Each row of this table is followed by its label. One hidden rule gives the labels. It looks at one to three of the table's principal directions, none of them among the few with the most spread.
[-0.2 1.8 -0.2 -1.0 -1.1 -0.4 -0.2 -0.8 -0.8 3.0 -1.4 -0.1 -0.4 -0.1 2.1 0.9 -1.5 0.4 -0.1 -0.1 -1.1 1.2 -2.3
 0.4 -0.2 0.5 -0.1 0.6 -0.9 0.0 1.0 0.9] FL
[-2.1 -3.2 -1.2 0.9 3.8 1.2 0.0 -0.7 1.8 -2.4 1.0 -1.7 0.9 1.1 -4.0 1.5 2.5 2.3 1.4 -1.0 0.1 -1.7 4.5
 3.8 3.0 -1.5 -0.4 2.0 0.7 1.8 -1.4 0.5] CM
[0.0 0.0 -0.2 -0.3 0.4 0.5 0.0 -0.4 -0.1 0.9 -0.6 0.1 0.5 0.1 0.8 1.1 -0.2 0.3 0.9 -0.3 -0.9 -0.1 0.3
 0.5 0.0 -0.3 -0.2 0.0 0.0 -0.3 0.5 0.1] RC
[3.3 1.2 -1.3 -1.1 0.3 -0.8 0.2 -1.6 -0.4 3.5 0.5 -0.6 1.5 0.9 1.6 1.3 0.9 2.4 1.1 0.9 -1.9 2.0 1.3
 0.0 -0.7 -1.6 0.1 -0.9 -3.7 0.3 -2.1 -1.4] CM
[-0.9 0.7 -1.4 -0.9 1.4 0.3 -0.3 -1.2 -0.5 3.5 -1.4 -0.8 -0.1 0.9 0.9 1.3 -0.9 2.3 1.1 -0.7 -1.0 0.2 -0.3
 2.0 0.8 -0.8 -0.2 0.8 -1.4 0.0 0.7 1.3] FB
[-0.2 1.0 -0.3 -0.3 -0.4 -0.8 0.0 -0.5 -0.7 1.0 -0.1 0.4 -0.4 -0.4 0.7 -0.2 -0.2 0.9 0.2 -0.4 0.1 0.0 -1.1
 -0.2 0.2 -0.1 0.0 0.0 0.1 0.1 0.2 0.3] CM
[0.6 0.6 -0.3 -0.5 -0.2 -0.8 0.1 -0.6 -0.6 1.4 -0.3 0.4 -0.1 -0.1 1.1 0.0 -0.3 0.7 -0.1 0.1 -0.4 0.3 -0.3
 -0.1 -0.2 -0.6 0.0 -0.2 -0.9 -0.8 -0.1 -0.1] RC
[0.1 -1.5 -0.2 0.9 0.9 -0.3 -0.4 0.7 0.0 -2.0 0.8 0.5 -0.3 0.1 -1.5 -1.4 0.7 -0.4 -0.6 0.6 1.2 -0.9 1.6
 0.0 0.0 -1.2 -0.1 -0.3 -0.2 -0.9 -0.4 -0.1] FL
[-0.4 -0.3 -0.4 0.5 0.4 0.0 0.0 -0.1 0.9 -1.5 1.2 -1.1 0.5 0.5 -2.1 0.4 1.4 1.1 0.1 -0.1 0.3 0.4 0.8
 1.0 1.2 0.1 -0.1 1.0 0.0 2.4 -1.6 0.0] CM
[-0.1 -4.1 1.8 1.8 1.6 0.5 1.2 1.3 1.5 -6.5 1.1 1.3 0.5 -1.2 -2.1 -0.2 2.4 -3.2 -0.4 -0.4 1.0 -2.2 3.6
 -1.1 0.5 -0.7 0.2 -0.1 3.0 -1.1 0.4 -1.4] FB
[-1.1 -2.3 -0.8 -0.5 3.5 1.3 0.6 -1.3 0.8 1.1 -1.0 -0.8 0.9 0.8 -0.3 2.0 0.5 1.8 1.8 -1.1 -1.4 -1.7 4.0
 2.8 1.6 -1.7 -0.2 0.7 -0.1 -1.4 0.2 0.1] FB
[0.2 3.3 0.3 0.3 -3.8 0.0 -1.4 1.3 -0.4 0.5 0.0 -0.1 -0.4 -0.3 0.7 0.1 -1.2 -1.8 -0.6 0.8 0.3 2.7 -5.6
 -1.7 -1.5 2.9 0.0 0.4 0.2 3.2 1.0 1.2] CM
[-0.6 2.2 -0.3 -0.6 -0.9 0.3 -0.4 0.0 -0.7 2.9 -0.4 -0.5 -0.8 0.2 0.9 -0.7 -1.5 0.7 0.4 -0.3 0.6 0.3 -2.4
 -0.5 -0.7 1.5 0.4 -0.9 -0.1 0.3 0.7 0.6] RC
[0.0 -1.3 -1.4 -0.7 3.3 0.3 0.3 -2.2 0.2 2.4 -0.8 -0.5 0.9 0.3 0.7 3.0 1.5 2.6 2.3 -1.2 -2.0 -0.3 2.9
 2.6 1.5 -2.4 -0.3 0.9 -1.3 -0.1 0.3 0.2] CM
[-1.3 -0.7 0.5 -0.2 1.4 0.3 0.7 -0.4 -0.4 0.7 -1.1 0.7 -1.1 -0.9 1.1 -0.3 -0.4 -0.4 0.4 -1.4 0.6 -1.7 0.2
 -0.3 0.2 -0.2 0.3 -0.5 1.3 -1.9 2.0 0.2] RC
[2.2 0.6 -0.4 -0.6 -0.1 -0.6 0.1 -0.9 -0.5 1.6 -0.2 0.3 0.8 0.2 1.7 0.9 0.3 0.6 0.4 0.6 -1.5 1.3 0.2
 -0.4 -0.7 -1.2 -0.2 -0.4 -2.0 -0.3 -0.6 -0.7] FB
[1.1 1.8 -0.9 -0.6 -1.0 -0.3 -0.5 -1.1 0.2 2.1 0.4 -1.8 0.5 1.0 -0.1 1.5 0.4 1.7 0.0 0.7 -1.4 3.1 -1.3
 1.0 0.4 0.4 -0.2 1.2 -2.7 3.5 -1.8 0.2] RC
[-0.2 -1.9 -0.1 1.1 1.2 0.8 -0.2 -0.2 1.9 -3.0 1.8 -1.5 0.9 0.3 -3.1 1.8 2.9 0.1 0.5 0.0 -0.1 0.8 2.4
 1.7 1.4 0.1 -0.2 1.6 0.2 3.6 -1.6 -0.4] RC
[0.5 -0.9 1.4 0.2 -0.8 0.8 0.3 0.1 0.7 -1.8 0.2 -0.1 0.4 -0.5 0.0 0.8 0.6 -2.1 -0.5 0.3 -0.7 0.8 0.6
 -0.4 -0.3 0.8 -0.1 0.2 0.7 0.6 -0.1 -1.0] FL
[-0.7 -1.6 0.4 0.4 0.7 1.4 -0.3 0.5 1.1 -1.4 -0.1 -0.8 0.3 0.6 -1.4 0.6 0.0 -1.3 -0.3 0.4 -0.2 -0.1 1.6
 1.1 0.2 0.4 -0.2 0.7 0.3 0.2 0.0 0.2] FL
[0.0 3.5 -1.1 -2.3 -1.0 -0.4 0.0 -1.7 -1.6 6.8 -1.8 -0.5 -0.2 0.6 3.5 0.6 -2.7 3.1 1.0 -0.4 -1.6 0.9 -2.5
 0.7 -0.4 0.4 0.1 -0.6 -1.8 -1.0 0.4 0.7] FB
[0.2 -0.7 -0.8 -0.1 1.6 0.1 0.1 0.0 0.1 1.1 -0.3 0.1 0.1 0.4 0.2 0.0 -0.1 0.5 0.6 -0.1 0.1 -0.9 1.5
 0.3 -0.2 -1.0 0.3 -0.6 -0.7 -1.6 0.5 0.1] FB
[1.2 0.0 1.4 0.0 -1.9 -0.7 1.0 -0.2 0.6 -2.2 0.6 0.2 0.7 -0.7 0.3 0.7 0.8 -1.2 -1.0 0.4 -1.1 1.3 -0.2
 -0.9 0.1 0.7 -0.1 0.6 0.5 1.2 -1.3 -1.3] FB
[0.1 1.2 -1.0 -0.7 -0.1 -0.6 -0.5 -0.7 -0.7 2.6 -0.2 -0.6 -0.3 0.8 0.4 -0.3 -0.8 1.9 -0.2 0.4 -0.2 0.8 -0.6
 0.9 0.2 -0.5 -0.2 0.2 -1.9 0.1 -0.8 0.5] FL
[-1.0 -2.1 -0.4 0.2 2.2 0.9 0.4 -0.6 1.1 -1.1 0.2 -1.1 0.7 0.8 -1.9 1.0 1.1 1.2 0.7 -0.5 -0.5 -1.0 3.2
 2.3 1.7 -0.9 -0.3 1.0 0.2 0.4 -1.0 -0.1] FB
[-0.5 -1.2 0.8 0.7 0.2 0.9 0.5 1.4 0.9 -2.8 0.0 0.2 0.4 0.1 -1.1 -0.5 -0.3 -1.7 -0.3 0.0 0.6 -1.1 0.7
 -0.8 -0.1 0.7 0.1 -0.3 1.8 -0.5 0.3 -0.2] FB
[0.0 -0.2 -0.2 0.2 0.2 -1.3 0.3 0.0 -0.5 -0.8 0.3 0.8 -0.4 -0.4 -0.2 -1.0 0.3 0.6 -0.5 -0.1 0.7 -0.7 0.1
 -0.3 0.4 -1.0 -0.1 0.1 0.1 -0.8 -0.2 0.1] CM
[-1.8 -0.2 0.6 1.2 -1.2 0.2 -0.4 1.8 0.9 -3.2 0.9 -0.5 -0.9 0.0 -2.7 -1.6 -0.2 -1.6 -1.5 0.3 2.0 -0.3 -1.3
 -0.3 0.4 1.9 0.1 0.8 1.8 1.7 -0.2 0.8] RC
[-0.1 2.3 -0.6 -1.4 -1.0 1.0 -0.4 -0.8 -0.3 4.1 -1.4 -1.4 0.3 1.3 1.5 1.2 -2.1 1.3 0.5 0.2 -1.7 1.8 -2.0
 1.0 -0.4 1.1 -0.2 0.3 -1.7 1.0 -0.1 0.8] FB
[-2.3 0.8 -0.9 -0.7 0.7 0.3 0.2 0.3 -0.2 2.2 -1.7 -0.1 -0.4 0.7 0.5 -0.1 -2.2 1.2 0.6 -0.9 0.3 -1.7 -0.9
 1.0 0.6 0.4 0.2 0.3 1.0 -1.7 1.6 1.7] FB
[0.4 -1.5 -0.5 0.1 2.3 -0.1 0.4 -0.7 0.5 0.1 0.2 0.0 0.4 -0.1 -0.2 1.1 1.6 0.6 1.1 -0.5 -0.3 -0.7 2.6
 0.7 0.6 -1.5 0.2 0.0 -0.4 -0.6 0.2 -0.4] RC
[0.8 -2.0 1.4 0.9 -0.9 -1.0 0.8 0.1 1.6 -4.8 1.7 -0.6 0.3 -0.4 -2.3 0.2 2.3 -1.9 -2.5 1.0 -0.1 1.4 1.7
 0.0 1.1 0.1 -0.2 1.9 -0.1 2.0 -2.4 -1.3] FL
[-1.8 -0.5 0.0 -0.3 0.4 0.5 -0.1 -0.3 0.3 0.5 -1.0 -0.5 -0.4 0.2 -0.2 0.7 -0.8 0.1 -0.2 -0.4 -0.4 -0.4 0.2
 1.8 0.9 0.3 -0.2 1.4 0.5 -0.2 0.7 1.1] FL
[-2.4 -0.8 -0.5 -0.5 1.3 -0.1 0.2 -0.4 0.0 0.8 -0.5 -0.4 -0.7 0.5 -1.0 -0.9 -0.9 1.9 -0.2 -0.7 0.7 -2.1 1.6
 2.2 1.5 -0.5 -0.1 0.6 0.7 -1.8 -0.2 0.8] FL
[-0.7 -0.8 -0.5 -0.4 1.6 0.3 0.2 -0.6 -0.3 0.9 -1.2 0.3 0.1 0.3 0.6 0.4 -0.6 0.8 0.6 -0.6 -0.6 -1.2 1.1
 1.2 0.6 -1.4 -0.3 0.3 -0.1 -1.8 0.7 0.5] FB
[1.0 -1.5 1.4 0.6 0.4 0.0 1.1 1.0 -0.1 -2.5 0.7 1.6 -0.1 -1.0 0.3 -2.1 0.5 -1.9 -0.3 -0.1 1.3 -2.1 1.7
 -2.6 -1.1 -0.3 0.5 -2.5 1.7 -2.8 0.3 -1.9] RC
[-0.4 0.7 -1.2 -0.8 1.4 0.0 0.3 -0.3 -0.8 2.9 -1.2 0.2 0.0 0.8 1.1 -0.5 -1.5 2.0 1.0 -0.5 0.0 -1.4 0.2
 0.4 0.0 -1.0 0.1 -0.9 -0.6 -2.3 0.6 0.6] RC
[-0.2 -1.1 0.6 0.2 0.7 -0.5 0.4 -0.2 0.0 -0.8 0.0 1.1 -0.4 -1.4 0.6 0.3 0.9 -1.0 0.2 -0.7 0.4 -1.1 0.9
 -0.4 0.1 -0.5 0.3 -0.2 1.3 -1.4 1.4 -0.2] RC
[-2.0 -1.5 -1.0 -0.4 3.4 1.5 0.1 -0.7 0.1 1.9 -0.8 -0.6 -0.2 0.8 -0.6 0.0 -0.4 2.0 1.7 -1.3 0.4 -2.7 2.9
 2.2 1.0 -1.1 0.1 -0.5 0.4 -2.0 0.8 0.6] FB
[1.3 1.2 -1.1 -1.0 -0.1 -0.5 -0.5 -1.8 -0.7 3.2 0.1 -0.9 0.5 0.8 0.9 1.1 0.2 2.6 0.5 0.5 -1.6 1.9 0.2
 1.4 0.2 -1.2 -0.4 0.4 -3.0 1.0 -1.7 -0.3] FB
[-0.7 -0.3 -0.2 0.0 1.4 1.3 -0.2 0.3 -0.3 1.4 -1.0 0.3 -0.3 0.1 0.7 -0.2 -0.9 -0.3 1.3 -0.8 0.5 -1.4 0.1
 -0.3 -0.7 0.1 0.3 -1.3 0.7 -1.5 2.0 0.4] RC
[0.0 1.4 -0.2 -1.8 -0.7 -1.9 1.3 -1.9 -0.7 3.3 -0.7 0.2 0.0 -0.5 2.4 0.6 -0.7 2.4 0.0 -0.6 -1.3 -0.2 0.0
 0.6 0.8 -0.3 0.3 0.2 -0.4 -1.7 -0.5 -0.4] RC
[1.7 -0.8 -0.3 0.7 -0.6 -2.2 0.1 0.7 0.3 -2.7 1.9 0.5 0.4 0.2 -1.7 -1.7 1.3 0.1 -1.9 1.6 0.9 0.1 1.7
 -0.6 0.0 -1.4 0.0 0.1 -1.2 -0.6 -2.5 -0.9] FB
[0.9 2.6 -0.3 -1.1 -1.9 -0.5 -0.4 -0.4 -1.1 3.4 -0.8 0.4 0.2 -0.1 2.7 0.7 -1.5 0.5 0.5 0.3 -1.2 1.3 -2.6
 -0.6 -1.2 0.7 0.1 -0.5 -0.9 -0.4 0.7 0.3] RC
[1.1 0.1 0.4 0.0 -0.2 -1.2 0.6 0.0 -0.5 -0.1 0.2 1.0 -0.3 -0.8 1.1 -0.8 0.3 -0.6 -0.5 0.0 0.4 -0.2 -0.1
 -1.6 -0.6 -0.5 0.4 -1.0 -0.1 -1.4 0.3 -0.8] RC
[-0.9 0.7 -0.3 -0.9 0.2 0.1 -0.3 -1.4 -0.7 2.8 -1.8 -0.3 -0.6 -0.1 1.7 1.5 -1.0 0.6 0.3 -0.7 -1.4 0.9 -1.4
 1.5 0.5 -0.3 -0.4 1.3 -0.8 0.2 1.4 1.2] FL
[1.2 0.5 0.5 0.5 -1.4 -0.4 -0.2 0.5 -0.2 -1.5 0.8 -0.1 -0.1 0.1 -0.6 -1.1 0.2 -0.9 -1.3 1.0 0.3 1.4 -1.1
 -1.1 -0.5 0.3 -0.2 -0.1 -0.9 1.3 -1.3 -0.5] FL
[0.8 1.3 -2.3 -1.3 2.0 0.6 -0.4 -1.6 -0.7 5.3 -1.0 -0.8 1.0 1.4 1.7 1.7 -0.5 3.5 2.7 -0.4 -1.7 0.3 0.7
 1.5 -0.1 -1.6 -0.1 -0.7 -2.6 -0.4 0.0 0.4] CM
[-0.9 -1.5 0.5 0.2 1.5 0.8 0.5 0.2 0.2 -0.8 -0.4 0.9 0.0 -0.7 0.3 0.2 0.2 -0.6 1.1 -1.1 0.4 -2.3 1.6
 -0.1 0.1 -0.3 0.2 -0.8 2.1 -2.0 1.6 -0.2] CM
[-1.1 2.3 -1.5 -1.4 -0.3 0.6 -0.8 -0.4 -0.6 5.0 -2.2 -1.1 -0.1 1.6 1.6 1.0 -3.0 1.7 0.5 0.1 -1.3 1.0 -2.4
 1.7 -0.2 0.5 -0.3 0.8 -1.8 -0.3 1.1 2.1] FB
[0.6 1.0 -0.1 -0.4 -0.4 -0.3 0.1 -0.9 -0.4 1.1 -0.1 0.0 0.2 -0.3 1.1 1.0 0.4 0.7 0.6 -0.3 -0.9 1.0 -0.9
 0.0 0.1 -0.1 -0.1 0.2 -0.4 1.0 0.0 -0.1] CM
[1.8 0.1 -0.5 -0.2 -0.1 0.2 -0.7 -0.9 -0.1 1.0 0.7 -0.9 0.6 0.7 -0.1 0.8 0.9 0.8 0.1 1.0 -1.2 2.0 0.8
 0.7 -0.3 -0.8 -0.4 0.2 -2.6 1.5 -1.7 -0.7] FL
[-1.3 -0.4 0.8 0.9 -0.7 -0.3 0.3 1.0 1.0 -3.0 1.2 -0.3 -0.5 -0.6 -2.1 -0.7 0.9 -1.1 -0.9 -0.3 1.6 -0.4 -0.5
 -0.5 0.7 1.7 0.4 0.6 2.2 1.6 -0.2 0.1] RC
[-0.1 0.9 1.4 -0.1 -2.4 0.1 -0.3 0.7 -0.8 -0.5 -0.3 0.8 -0.8 -0.8 1.0 -1.3 -1.4 -1.8 -1.2 0.4 0.5 0.2 -2.1
 -1.5 -1.2 1.4 -0.1 -0.7 1.0 -0.7 0.6 -0.2] FL
[1.1 0.6 -0.4 0.3 -0.9 -1.0 -0.1 0.4 0.0 -0.8 1.1 -0.1 0.3 0.4 -0.9 -0.8 0.4 0.5 -0.7 0.9 0.4 0.8 -0.3
 -0.5 -0.1 -0.3 0.0 0.0 -1.0 0.9 -1.6 -0.3] CM
[-1.0 0.9 0.2 -0.1 -0.8 -0.3 -0.3 0.6 -0.7 0.8 -1.1 0.8 -1.0 -0.6 1.2 -0.5 -1.5 -1.0 -0.4 -0.3 0.5 -0.4 -2.3
 -0.7 -0.5 0.7 0.1 0.0 0.9 -1.1 2.0 1.2] FB
[1.1 -1.7 0.7 0.5 0.5 0.0 0.4 -0.1 0.4 -2.4 0.6 0.7 0.8 -0.4 -0.3 0.5 1.4 -0.9 0.0 0.3 -0.6 -0.3 2.1
 -0.2 0.1 -1.1 -0.3 0.0 0.3 -0.4 -0.7 -1.2] FB
[-2.3 0.6 -0.9 -0.7 1.7 2.1 -0.5 -0.3 -0.2 3.5 -2.3 -0.9 -0.5 0.9 0.9 1.1 -2.1 0.8 1.8 -1.3 -0.4 -0.8 -1.2
 1.6 0.2 0.7 -0.1 0.2 0.3 -0.3 2.6 2.0] FB
[1.8 -1.3 0.2 0.0 1.0 -1.5 1.2 -0.8 -0.2 -1.3 1.0 1.4 0.7 -1.0 0.6 -0.2 2.0 0.7 0.4 -0.2 -0.2 -1.2 2.8
 -1.0 0.2 -2.1 0.2 -1.1 0.1 -1.9 -1.0 -1.9] CM
[0.1 2.0 1.8 -0.7 -2.8 -0.4 0.5 0.1 -1.0 1.0 -1.1 1.5 -0.8 -1.8 3.2 -0.2 -1.6 -2.1 -0.4 -0.5 -0.2 0.4 -3.5
 -2.5 -1.4 2.0 0.3 -0.9 1.8 -1.0 2.1 -0.3] RC
[0.4 0.8 -0.1 -0.6 -0.7 0.1 -0.2 -0.5 -0.3 1.4 -0.7 0.1 0.6 0.1 1.4 1.3 -0.6 0.2 0.5 0.1 -1.4 0.8 -0.7
 0.3 -0.3 0.1 -0.3 0.3 -0.4 0.1 0.3 0.2] FB
[2.3 -0.3 0.8 0.2 -1.2 -0.9 0.1 0.5 -0.7 -1.2 1.1 0.8 -0.3 -0.1 0.1 -2.7 -0.1 -1.0 -1.9 1.6 0.8 0.2 0.8
 -2.0 -1.4 -0.7 0.0 -1.7 -1.4 -1.7 -1.9 -1.8] FL
Here are more rows. What is the label of each one?
[1.4 1.3 1.1 0.3 -3.3 -0.2 -0.7 0.7 0.0 -1.4 0.6 -0.3 -0.1 -0.1 0.0 -0.4 -0.4 -2.1 -1.9 1.5 -0.3 2.9 -2.6
 -1.3 -1.1 1.6 -0.3 0.5 -0.8 2.3 -1.1 -0.4] ~ FL
[-1.3 -1.4 -0.3 0.7 1.5 0.8 -0.3 1.1 0.4 -1.3 0.1 -0.2 -0.6 0.6 -1.9 -1.6 -0.4 -0.3 -0.4 0.0 1.7 -1.8 1.4
 0.4 0.2 -0.2 0.1 -0.3 0.6 -1.1 0.3 0.6] ~ FL
[-1.2 -0.8 0.0 -0.4 0.8 -1.1 0.8 -0.3 -0.2 0.0 -0.3 0.3 -0.8 -0.2 -0.2 -1.3 -0.5 0.9 -1.0 -0.4 0.8 -1.8 1.3
 0.6 1.0 -0.8 0.2 0.2 0.5 -2.4 -0.2 0.1] ~ FL
[1.3 -0.7 2.7 1.7 -3.2 0.1 -0.1 2.2 0.7 -6.1 1.4 1.1 -0.1 -1.4 -1.0 -1.0 1.0 -5.1 -2.2 1.3 0.9 1.3 -1.7
 -3.1 -1.4 2.0 -0.1 -0.1 2.0 1.7 -0.2 -1.2] ~ FB
[-1.1 -1.3 1.0 1.0 0.3 0.3 0.7 1.0 0.7 -3.2 1.1 0.0 -0.6 -0.4 -2.1 -2.0 0.7 -0.9 -0.8 -0.4 2.1 -1.7 1.0
 -0.9 0.5 0.8 0.4 -0.6 2.1 0.0 -0.5 -0.7] ~ RC
[-1.0 -2.2 -0.9 0.3 2.7 0.5 0.3 -0.2 1.2 -1.1 0.1 -0.6 0.8 0.8 -1.8 1.2 1.2 1.1 0.9 -0.5 -0.3 -1.4 3.3
 2.2 1.6 -1.4 -0.1 1.1 0.3 -0.3 -0.3 0.4] ~ FB
[-1.1 2.0 -0.9 -0.1 -0.7 -0.8 -0.5 0.4 -0.6 1.7 0.0 0.1 -0.8 0.0 0.1 -0.8 -0.9 1.2 0.3 -0.4 1.2 -0.3 -2.5
 -0.3 0.0 0.9 0.4 -0.1 0.5 0.5 0.8 1.3] ~ CM
[-0.2 -1.2 -1.2 0.4 3.1 1.1 0.0 0.2 0.5 0.7 -0.1 0.0 0.7 0.5 -0.4 1.0 0.9 0.7 2.4 -0.9 0.3 -1.7 2.1
 0.4 0.0 -1.0 0.4 -0.9 0.3 -0.8 1.4 0.3] ~ CM
[-0.6 0.4 -0.4 -0.4 1.0 -0.1 0.4 -0.5 -0.5 1.7 -0.9 0.7 -0.1 -0.6 1.4 0.7 -0.1 0.6 1.4 -1.2 -0.1 -1.1 -0.4
 -0.2 0.1 -0.3 0.3 -0.5 0.9 -1.1 1.8 0.5] ~ CM
[-0.9 0.2 -0.7 -1.1 1.1 1.1 0.0 -1.0 -0.2 3.3 -1.4 -1.3 0.0 1.3 0.6 0.5 -1.6 1.8 0.5 -0.3 -1.0 -0.1 0.7
 2.0 0.5 -0.3 -0.2 0.2 -1.3 -0.8 -0.1 0.6] ~ FL
[0.6 -0.6 0.2 0.6 -0.3 0.6 -0.5 0.4 0.5 -1.8 0.3 -0.3 0.5 0.4 -0.9 0.7 0.6 -1.1 -0.4 0.7 -0.5 1.2 -0.1
 0.1 -0.1 0.0 -0.5 0.8 -0.5 1.6 -0.5 0.1] ~ FB
[-1.1 3.5 -0.6 -1.9 -1.3 -1.9 -0.1 -0.7 -3.0 6.0 -2.4 1.8 -2.2 -1.0 4.4 -2.1 -3.7 1.7 -0.1 -0.9 0.7 -1.2 -4.2
 -1.1 -1.0 0.1 0.4 -1.5 -0.1 -4.1 2.8 1.5] ~ RC
[-1.2 -0.3 -0.8 -1.3 1.6 -0.4 0.4 -1.7 -0.6 3.0 -1.5 -0.2 -0.3 0.2 1.2 0.8 -0.9 2.3 0.5 -0.9 -1.0 -1.1 1.4
 2.3 1.3 -1.4 -0.2 0.7 -0.6 -2.1 0.4 0.6] ~ FL
[-0.1 1.2 -0.4 0.0 -1.3 0.3 -1.0 0.3 0.1 0.4 -0.1 -0.5 0.3 0.4 -0.2 1.0 -0.4 -0.1 0.0 0.6 -0.6 1.7 -1.9
 0.5 -0.2 0.9 -0.4 1.1 -0.5 2.1 0.0 1.0] ~ RC
[0.2 1.1 -0.1 -0.9 0.2 1.1 -0.1 -0.5 -0.8 3.2 -1.3 0.2 0.0 0.0 2.3 0.5 -1.3 0.3 1.4 -0.6 -0.8 -0.2 -0.9
 -0.4 -1.0 0.3 0.1 -1.4 -0.2 -1.1 1.4 0.0] ~ RC
[-1.1 0.2 0.0 0.7 -1.0 0.6 -0.7 1.8 0.6 -1.6 -0.1 -0.2 -0.1 0.8 -1.5 -0.9 -1.3 -1.2 -0.9 0.7 0.9 -0.2 -1.2
 0.0 -0.3 1.3 -0.1 0.5 1.0 0.3 0.3 1.2] ~ FB
[0.3 0.8 -0.5 0.8 -1.3 -1.5 -0.1 0.9 0.4 -2.1 2.2 -0.4 0.1 0.3 -2.5 -1.6 1.0 1.1 -1.0 0.8 1.5 0.4 -0.6
 -0.6 0.5 0.5 0.2 0.3 0.0 2.0 -2.4 -0.2] ~ CM
[-0.1 1.3 1.6 1.2 -3.7 -0.9 -0.4 2.3 0.1 -3.6 1.1 1.0 -0.9 -1.2 -0.8 -1.9 -0.4 -3.2 -2.1 0.8 1.9 0.8 -3.7
 -2.8 -1.2 2.7 0.3 -0.1 2.2 1.4 0.5 0.2] ~ CM
[-0.6 0.0 0.6 0.5 -0.4 -1.2 0.4 0.5 -0.6 -1.5 0.6 1.1 -1.4 -1.1 -0.4 -2.5 0.1 -0.4 -1.1 -0.3 2.0 -1.4 -0.7
 -1.5 0.0 0.1 0.4 -0.8 1.3 -1.1 0.2 -0.2] ~ RC
[0.2 -0.5 0.5 1.0 -0.8 0.7 -0.5 1.3 0.8 -2.4 0.7 -0.2 0.2 0.1 -1.3 -0.1 0.4 -2.0 -0.6 0.7 0.5 0.7 -0.4
 -0.6 -0.5 1.0 0.0 0.3 0.5 1.4 -0.1 0.0] ~ FB
[-0.2 -0.1 -0.8 -0.1 1.2 0.9 -0.5 -0.5 0.1 1.2 -0.2 -0.4 0.5 0.4 0.0 1.2 0.3 1.0 1.5 -0.4 -0.5 0.0 0.6
 1.0 0.2 -0.5 -0.2 0.1 -0.4 0.6 0.4 0.4] ~ CM
[-0.2 0.2 -0.2 0.0 0.5 0.0 0.1 -0.2 -0.3 0.5 -0.5 0.6 0.2 -0.6 1.0 1.0 0.3 0.0 1.1 -0.8 -0.4 -0.4 -0.5
 -0.1 0.0 -0.2 0.0 0.0 0.8 -0.1 1.3 0.3] ~ CM
[1.0 -2.4 0.7 0.5 1.6 1.3 0.4 -0.1 0.8 -2.0 0.4 -0.1 0.8 0.1 -0.7 0.5 1.4 -1.1 0.5 0.1 -0.5 -0.5 3.1
 0.1 -0.1 -1.0 -0.2 -0.6 0.0 -0.4 -0.6 -1.4] ~ FL
[0.6 -0.3 2.2 0.8 -2.8 -0.3 -0.2 0.7 0.2 -3.8 0.8 0.6 -0.4 -1.3 -0.4 -0.4 0.6 -3.2 -2.0 0.8 0.1 1.5 -1.6
 -1.4 -0.5 1.4 -0.3 0.8 1.2 1.7 -0.4 -0.7] ~ FL
[0.1 0.3 -0.5 -1.0 0.5 -0.3 0.5 -1.4 0.0 2.0 -0.8 -0.4 0.6 0.2 1.2 1.7 -0.1 1.4 0.6 -0.4 -1.7 0.5 0.5
 1.3 0.7 -0.7 -0.2 0.8 -0.9 -0.1 -0.1 0.1] ~ FB
[-0.6 -0.6 1.1 0.8 -0.9 -0.1 0.2 1.5 0.2 -2.7 0.4 0.5 -0.9 -0.4 -1.1 -2.2 -0.5 -2.1 -1.7 0.4 1.7 -0.8 -0.5
 -1.4 -0.5 1.0 0.2 -0.4 1.4 -0.8 0.2 -0.1] ~ FL
[1.0 0.3 0.4 -0.2 -1.3 -0.1 -0.5 -0.1 -0.3 0.2 0.4 0.0 0.0 0.0 0.3 -0.5 -0.3 -0.5 -0.9 1.0 -0.3 1.0 -0.1
 -0.2 -0.8 0.1 -0.2 -0.3 -1.0 0.0 -0.9 -0.6] ~ FL
[-0.5 0.4 0.1 -0.1 0.3 0.0 0.4 0.7 -0.6 0.8 -0.8 0.9 -0.6 -0.3 1.0 -1.4 -1.3 -0.4 0.2 -0.6 1.0 -1.7 -0.8
 -1.3 -0.7 0.2 0.5 -1.4 1.0 -2.3 1.6 0.2] ~ CM
[-0.3 -2.6 0.1 1.3 2.3 1.8 -0.3 0.0 1.6 -3.1 1.2 -0.9 0.9 0.0 -2.6 1.8 2.9 -0.7 1.4 -0.5 0.0 -0.1 2.8
 1.2 0.9 -0.3 -0.2 0.8 0.8 2.7 -0.3 -0.4] ~ RC
[-1.7 0.6 0.5 -0.3 -1.3 -0.1 0.0 0.5 -0.2 0.0 -0.7 0.3 -0.6 -0.2 0.2 -0.7 -1.6 -0.2 -0.7 -0.2 0.4 -0.8 -1.3
 0.2 0.2 1.1 0.0 0.4 1.6 -0.9 0.7 0.8] ~ FB
[0.4 0.8 -0.8 -0.1 -0.1 0.4 -0.6 0.2 0.4 1.3 -0.2 -1.2 0.3 1.2 -0.4 0.7 -0.4 0.2 -0.1 0.7 -0.5 1.7 -0.9
 0.5 -0.2 0.4 -0.1 0.7 -1.8 1.6 -0.4 0.7] ~ FB
